In the rows, zero is written as 128.
runs of hidden systems:
Ror, trace 1 (10 x 18):
[[141 127  77 154 154 124 124  90 115 110  98  96 126 151 172 134 160 126]
 [130 152 158  89 148 134 105 165  67 155 144 135 128 129 129  99 158 169]
 [172 160 127 120  93 124 183 142 163 139 101 123 129 121 102 146  83 145]
 [ 89 122 101 141 146 138 155  73 112 129 108  90 131 155 138 105 149  68]
 [ 98 109 167 110 137 128  90 187 128 147 158 112 126 147 135  70 143 168]
 [171 108 138 122 109  95 169 162 151 118 126 147 122 117  84 172  66 105]
 [ 72 118  85 158 158 126 119  60 146 142 111 109 164 138 137 154 146  92]
 [138 107 168 109 144 138  65 175 122 102 166 104 133 134 148  99 190 163]
 [154 130 136 101  99 113 170 165 122 120 100 180 126  70  77 174  85 133]
 [ 95 153  92 164 135 155 138  36 181 144 114 113 122 144 140 154 156  96]]
puv, trace 2 (10 x 18):
[[158 157 138 114 120 147 111 111 120 119 136 154 122 114 120 158 164 100]
 [116 137 128 119 104 154 139  99 145 113 110 132 152  95 143 113 119 163]
 [134 130 119 133 123 145 144 142 111 119 124 136  62 125 146 107 144 129]
 [123 140 145 112 112 132 110 121 132 159 145 170 135 134 126 109  88 123]
 [141 111 103 155 124 112 145 121 142 112 132 106 121 133 163 122  93 140]
 [121 122 113 120 159 111 109 144  73 148 122 143 126 141 131 124 137 119]
 [148 151 146 121 133 119 119 130 160 152 149 121 148 139 120 151 116 162]
 [151 131 104 132 123 122 161 125 111 103 105  93 143 121 132 131 133 100]
 [ 87 129 141 107 153 140 122 129 118 159 111 132 124 143 114 110 158 147]
 [154 138 157 128 103 129 134 152 168 122 169 111 118 129 119 128 122 114]]
detuk, trace 3 (10 x 18):
[[139 121 121 114 119 130 137 122 127 108  95 127 151 117 105 140 142  90]
 [ 82 123 138 131 138 148 131 117 145 135 138 128 104 118 128 122 152 145]
 [161 141 139 123 102 131 108 158 141 125 148 136 120 129 126 122 130  99]
 [105  94 124 125 125 125 136 107 136 117 109 156 143 107 122 136  97 127]
 [120 140 109 156 141 128 110 129 127 137 162 120 102 128 153 135 148 126]
 [158 127 146  96 122 126 102 134 112 123 124 150 161 129 126 123 119 137]
 [120 122 103 147 130 124 168 113 136 118 116 121 112  98 136 151 109 158]
 [129 158 119 125 138 137 110 117 105 152 130 124 121 154 137 116 162 100]
 [134 116 162 100 113 137 134 137 137 117 131 128 144 120 129  98 106 164]
 [128 122  89 155 127 111 162 146 131 131 111 121  91 119 123 147 113 108]]
Sir, trace 4 (10 x 18):
[[121 151 121 146 142 130 159  88 159 146 140  88 125 153 111 154 143  86]
 [104 103 146 111 124 140 100 151 117 104 135  89 160 130 142  69 160 114]
 [135  88 150 124 137 106 142 182 153 128 129 154  88 117  92 158 111 156]
 [112 150 105 146 121 126 117  90 163 152 135 129 163 130 109 163 126  62]
 [115  89 144 124 132 151  96 107 133  74 141 104 148 121 171  90 162 151]
 [146 121 131 122 128 110 127 196 107 128 137 175  76  91 106 159 128 145]
 [125 168 112 128 110 140 128  68 174 163 104 153 167 133 111 160 109 108]
 [121 114 128 142 127 157 135  92 107  73 151  84 121 115 187  83 153 129]
 [133 120 133 105 129 115 111 211  91 152 118 182  76 117 113 112 122 158]
 [146 166 124 130 121 118 156  71 177 167 126 141 160 147 105 174  70 125]]
Sir, trace 5 (10 x 18):
[[151 147 167  97 131 133  95 146 124 126 160 107 169 130 115 133 165 132]
 [130 101 112 131 109 123 167 150 158  93  84 118 130  85 108 151 124 136]
 [ 90 139 130 134 139 152 124 100 139 153 136 139  88 144 114 131 174  85]
 [133 133 168 109  97 142  96 146 150 119 172 116 165 115 141  88 114 142]
 [142  75 104 145 116 108 157 144 140  93  99 160  90 104 125 149  88 118]
 [ 85 155 117 136 155 137  91  85 122 180 150 157 126 145 132 142 146 108]
 [179 134 148 117 108 134  97 133 134  90 157 104 171 119 169 106 120 167]
 [131 100  92 130 134 109 172 150  91 108  71 166  85  94 113 157 115 130]
 [101 193 129 129 145 153 112  81 145 200 145 128 129 160 124 132 156 131]
 [178 119 151 112  94 137 137 141 119  71 148  79 167 119 162  76 111 132]]
puv, trace 6 (10 x 18):
[[100  82 161 124 130 143  98 108 172  94 159 133 142 116 130 132 143 130]
 [125 104 103 147 116 119 113 164 129  94 131 148 110  71 133 159 139 121]
 [128 128 126 118 136 144 100  80 139 130 115 188 122 120 128 164 138 138]
 [143 152 126 139 112 150 119 104 124 101 161 119 130  93 172 124 136 155]
 [151 131 110 111 115 133 129 148  95 123  84 166 106 111 140 112 123 156]
 [128 164 136 128 129 139 149  91 128 165 150 150  96 141 135 129 101 147]
 [150 142 107 136 104 126 118 133 121 123 132 101 147 140 167  82 107 113]
 [119  98 131 112 158 106 147 153  93 145 108 140 113 144 122 113 103 165]
 [135 165 123 143 135 111 131 134 144 172 162 114 122 150 117 152 119 107]
 [142 107 126 114 126 120 124 114 131 105 104  94 190 145 135 110 125 113]]
Sali, trace 7 (10 x 18):
[[145 102 123 145 118 102 137 153 154 111 145 108 130 130 119 142 108  85]
 [ 88  89 112 127 152 120 103 120 118 124 106 134 158 124 130 129 144 126]
 [141 133 143 133 141 126 106 146 148 127 166 125 111 121 127 164 157 148]
 [152 131 120 112 109 128 128 119 125 110 104 148 163 101 114 152 121 104]
 [ 96 130 116 137 135 151 142  95 139 122 117 125 104 111 142 129 155 153]
 [148 152 149 117 106 143 106 146 123 133 164 143 110 129 134 109 134 105]
 [125 108 121 123 111 121 147 122 141 125 103 154 140 112 128 121  71 150]
 [112 130  97 157 146 123 137 115 116 137 142 111  91 140 151 127 138 112]
 [146 130 153 101 132 126  85 137 115 137 149 139 160 145 137 109 124 141]
 [142 117 117 133 133 106 174 143 129 119 110 124 117 107 117 157  99 162]]
sonu, trace 8 (10 x 18):
[[182 168 149  98 100 128 126 142 155 167 116 188 117 137  94 152  88 149]
 [112 133  91 157 117 132 182  59 127 103 122  82 164 111 161 119  92 107]
 [ 88 111 129 126 152 143  81 167  84 140 140 133  79 143 157  70 183 137]
 [177 132 184  94 120 102 145 165 159 154 152 163 123 139  82 158  66 167]
 [121 134  45 174 122 104 169  88 126 120  90  79 172 118 150 142  96  74]
 [ 85  98 158 110 180 155  66 119  92 126 143 123 113 165 153  81 217 145]
 [184 147 179  99 102 105 148 215 159 137 159 138 122  97  75 161  96 171]
 [125 131  47 157 114 120 179  57 140 121  46 119 157 130 126 152  97  58]
 [ 55 116 166 129 168 172  72  97 114 125 189  93 119 147 166  74 219 137]
 [201 121 172  96  81 106 122 252 154 118 141 165 101  98  88 132  91 163]]
Nup, trace 9 (10 x 18):
[[110 115 101 158 143 111 117 161 134 133 142 112  98 122 134 144 148 118]
 [141 116 152 104 137 121  90 119 144 133 135 148 166 146 112 146 127 124]
 [118 119 109 142 124 126 154 127 132 100 124 106 139  80 137 148 123 152]
 [128 139 121 121 132 143  99 125 124 134 113 145 112 133 124 135 179 100]
 [127 141 164 109 112 142 133 120 147 132 157 132 147 114 127 118 106 158]
 [140 120  90 147 104 126 150 140 129 109 103 131 102 109 139 124 115 101]
 [ 99 122 147 114 152 137 106 104 115 154 143 152 115 155 128 111 138 126]
 [157 134 128 139 113 111 125 156 145 123 155 109 137 119 148 128  95 157]
 [133 103 101 120 141 117 139 115 100 117  78 152 129 128 120 142 124 106]
 [ 97 152 137 131 154 140 120 112 131 156 159 106 125 137 136 128 158 160]]
Sali, trace 10 (10 x 18):
[[138 138 121 138 128 112 207 166 123 133 117 111  68 105  99 157 116 140]
 [107 155 111 121 122 144 103  94 142 168 100 115 165 173 122  97 150  68]
 [117  84 184 115 129 134 140 147 149  91 173  88 129 120 138  96 124 171]
 [127 112  86 136 124  94 127 201 108 147  93 156 101 112  98 146 119  87]
 [ 98 123 138 133 152 133 105  57 188 154 138 123 168 163 124 154 133 129]
 [154 111 136 132 117 127 127 166  99  60 169  81 138  79 154 123 154 122]
 [120 113 113 101 138 127 106 149 119 156  59 208 103 125  95 149 139 149]
 [121 178 138 154 121 146 151  66 183 148 187  98 136 124 126 167 121 115]
 [154  95 117 113  94 145 109 144  90  57 103 114 154 105 171  64 138 106]
 [ 85 111 144 116 161 126 136 147 120 180 119 196  53 128 101 142 119 188]]
Nup, trace 11 (10 x 18):
[[124 130 101 149 141 105 171 135 104 147 130 118 100 127 141 132  86 146]
 [136 129 114 126 155 115 104 118 119 154 117 112 141 180 137 118 142 113]
 [138 115 149 110 148 112 145 148 113 121 135  95 151 127 126 127 123 169]
 [133 137 100 134 133 116 147 152 133 139  92 114 120 125 102 155 149 111]
 [107 131 158 109 136 143 128  99 147 134 141 102 156 148 110 120 153 111]
 [127 109 132 132 106 125 135 179 146 102 137  99 124 102 127 112 131 124]
 [113 104 130 122 133 124 126 129 145 139 113 166 107 131  95 151 128  97]
 [104 129 133 147 128 130 115 104 159 131 173 108 149 119 143 133 122 127]
 [147  93 116 124 119 124  99 155 120  90 113 142 132 110 143 123 137 123]
 [108 136 133 120 146 132 132 112 122 150 129 171 109 107 113 164 130 157]]
detuk, trace 12 (10 x 18):
[[115  83 119 123 142  91  84 141 160 138 107 161 187 127 103 166  99 131]
 [130 117 122 156 162 117 123  98 141  98 171  92 136 111 145 187 163 136]
 [145 157 127  97 131 140  91 148  93 124 107 139 165 100 115 144 189 133]
 [138 141 149 115 110 162 168  95 163 111 112 147  99 101 115 149 132 173]
 [116 168 104 140  97 151 145 118 113 138 132 123 108 112 134 106 139  64]
 [112  96 153 103 116 148  98 126 135 127 122 167 116 144 146  70 112 147]
 [144 118 116 153 118  97 147 159 128 130 163 139  94 112 138 145  69 126]
 [118 120  94 133 149 109  94  97 121 151 105 140 173 154 141 136 115 111]
 [134 115 150 126 156 125 125 126 109 107 164  91 135 125 158 125 143 179]
 [162 153 105 117 126 111 145 166 108 140  89 130 126 116 104 155 136 138]]
sonu, trace 13 (10 x 18):
[[ 89 108 134 126 160 123 130 130 124 153 127 120 108 153 128 111 135 152]
 [160 140 143 120 124 108 125 162 135 142 157 111 133 148 117 133 119 111]
 [118  95 107 123 135 114 138 120 128 114  85 115 169 127 123 130 118 120]
 [107 129 134 134 157 134 119 132 130 135 144 104 105 137 122 141 184 125]
 [160 138 154 101 101 133 109 150 148 124 129 138 153 123 106 127 128 118]
 [108 104 103 142 123 131 165 107 149 104  95 118 127 103 126 144 121 125]
 [106 140 133 133 135 144  97 124 129 145 157 137 100 139 134 118 168  97]
 [153 115 157 109 104 127 114 146 159 113 142 145 150 114 126 124  92 155]
 [115 112  78 159 134 111 160 118 118 117 105 131 107 102 136 159 113 113]
 [115 148 143 118 147 145  77 100 122 155 157 144 132 155 145 116 159 126]]
Ror, trace 14 (10 x 18):
[[141 138 155 117 121 128 167 122 140 141 152 126 115 136 114 124  90 138]
 [113 118  92 151 121 116 134 129 138 130 114 100 144 134 139 112 115  84]
 [110  92 150 113 164 118 108 140 117 133 137 131 123 155 128 115 138 151]
 [147 141 131 129 121 106 133 163 141 137 151 124 145 104 107 162 110 129]
 [125 113 107 127 136 129 130  90 142 113  88 125 154 134 123 146 145 106]
 [ 99 132 145 122 144 145 115 140 115 127 156 107 122 115 136 115 173 151]
 [157 132 141 111  94 131 130 162 151 126 117 155 121 112 106 132 112 121]
 [104 120 112 143 132 135 158  71 141 123 122 130 125 122 133 139 113 111]
 [112 123 125 139 131 134  83 154 127 130 156 114 116 136 158  95 158 125]
 [159 109 150 102 119 113 132 152 117 119 128 170 126 115 114 137  86 149]]

runs to name:
trace 15 (2 x 18):
[[130 114 115 142 121 114 149 163 142 112 124 121 110  93 113 160 128 126]
 [108 136 130 120 129 145 109 100 149 145 116 145 134 142 113 134 154  97]]
 | Sir
trace 16 (2 x 18):
[[140 116  97 144 127  99  90 147 114 129 138 139 152 128 146 135 110  90]
 [127  98 131 120 168 118 108 109 122 116 120 137 145 130 139 154 139 179]]
 | sonu
trace 17 (2 x 18):
[[116 116 125 132 129 123  98 132  97 137 161 181 104 115 147 118 102 111]
 [153 125 108 143 126 111 102 120 150 132 135 151 138 130 158 146  88 166]]
 | puv
trace 18 (2 x 18):
[[111 126 124 119 132 113 148 165 112 145 116 129 129 106 126 115 101 188]
 [152 148 111 136 140 118 155 112 124 152 118 120  99 168 125 136 123 103]]
 | sonu
trace 19 (2 x 18):
[[ 86 122 171 116 115 150 122 132 167 155 162 170  86 120 121 105 103 171]
 [168 127  94 165  96 106 129 128 145 112 155 141 118 121 155 143  70  77]]
 | Nup
trace 20 (2 x 18):
[[127 166  94 105 108 144 128 105 117 149  54 152 178 111 119 126 128 132]
 [127 141 147 129 141 161 173 101 133 114 140  76  77 146 147 103 169 159]]
 | Ror
trace 21 (2 x 18):
[[104  88 130 112 150 143 128 101 135  96  83 138 145 105 138 134 146 198]
 [144 175 125 140 126 136 134 151 116 147 166 135  68 112 115 161 168 101]]
 | Sali
trace 22 (2 x 18):
[[130 160  99 159 121 130 131 127 163 137 135  83 130 126 137 147 154 115]
 [129 103 158  88 136 143 115 122 103 105 112 136 148 136 116 105 157 109]]
 | detuk
trace 23 (2 x 18):
[[107 121 142 144 131 133 133 100 148 125 177 102 127 135 152 110 113 127]
 [142  95 116 127 125 108  96 176 109 115 126 145 125 125 140 112 119 116]]
 | Sir
trace 24 (2 x 18):
[[143 143 117 131 141 139 170  70 135 120 105 120 112 139 118 161 146 109]
 [107 157 144 111 114 161 111 129 106 128 146 105 147 112 144  81 165 130]]
 | Sali
trace 25 (2 x 18):
[[104 147  87 148  89 114 144 179 159 154  98  75 161 120 120  95 108 107]
 [122  66 169 107 162 132 145  97 139 110 123 125  98 187 113 111 138 107]]
 | Sir
trace 26 (2 x 18):
[[ 62 123 113 132 145 118  90 164 138 167 119 115 155 125  86 138 181  80]
 [152 103 184 110 122 142 105 119 204  90 158 108 153 137 114 146 154 147]]
 | Sir
trace 27 (2 x 18):
[[124 108  76 166 143  92 165 126  89 110 128 110 124  96 165 145  81 146]
 [125 152 120 116 171 126  82 119  79 175 128 154 116 172 144 121 162 143]]
 | sonu
trace 28 (2 x 18):
[[108 158 116 152 119 147 129 120 116 136 173 133  73 110 131 134 162  53]
 [127  93 145 102 103 141  71 117 164 113 110 163 181 129 145  89 102 153]]
 | puv
trace 29 (2 x 18):
[[132 166 129 144 100 131 116 168 160 151 169 119 107 112 118 139 138 103]
 [131  84 134 108 111 135 111  98 148  96  96 160 162 128 120 121 112  93]]
 | detuk
trace 30 (2 x 18):
[[125 153 110 136 111 141  82 129 144 149 133 182 112 105 138 147 140 133]
 [157 130 142 125 113 141 137  83 136  97 151 148 131 109 157 136  96 153]]
 | sonu
trace 31 (2 x 18):
[[ 74 124 103 138 128 120 165 143 109 137 113 110 135  89 105 132 128  97]
 [125 121 144 124 136 145  83 125 173 144 132 134 101 175 135 111 165 129]]
 | detuk
trace 32 (2 x 18):
[[134 100 112 153 139 108  98 131 148 109 149  98 145 140 159 132 129 130]
 [136 110 123 111 156 104 114 155  88 122 118 146 143 111 113 160 143 139]]
 | puv
trace 33 (2 x 18):
[[152  88 150 118 133 100 135 149 151 132 132 133 117 172 109 124  89 115]
 [ 96 111 107 147 151  95 134 122 123 137 145 103 171 116 122 155 108 109]]
 | Ror
trace 34 (2 x 18):
[[165 125 158  96 126 131 130 156 116 113 127 128 120 138  93 134 160  89]
 [ 77 128 124 122 118 136 146 124 165 145  99 127 156 100  99 132 121 143]]
 | Sali
trace 35 (2 x 18):
[[108 127 117 139 131 124  96 137 146 166 134 176  97 138 132 135 115 138]
 [167 124 130 135 122 118 116 101 133 103 162 128 151 132 157 138  97 119]]
 | puv
trace 36 (2 x 18):
[[156 134 157 121  98 152 133 101 174 116 146 149 103 144 126 122 115 107]
 [ 96 107 102 147 114 129 133 117 110 110 136 129 134  97 158 102 100 110]]
 | Ror
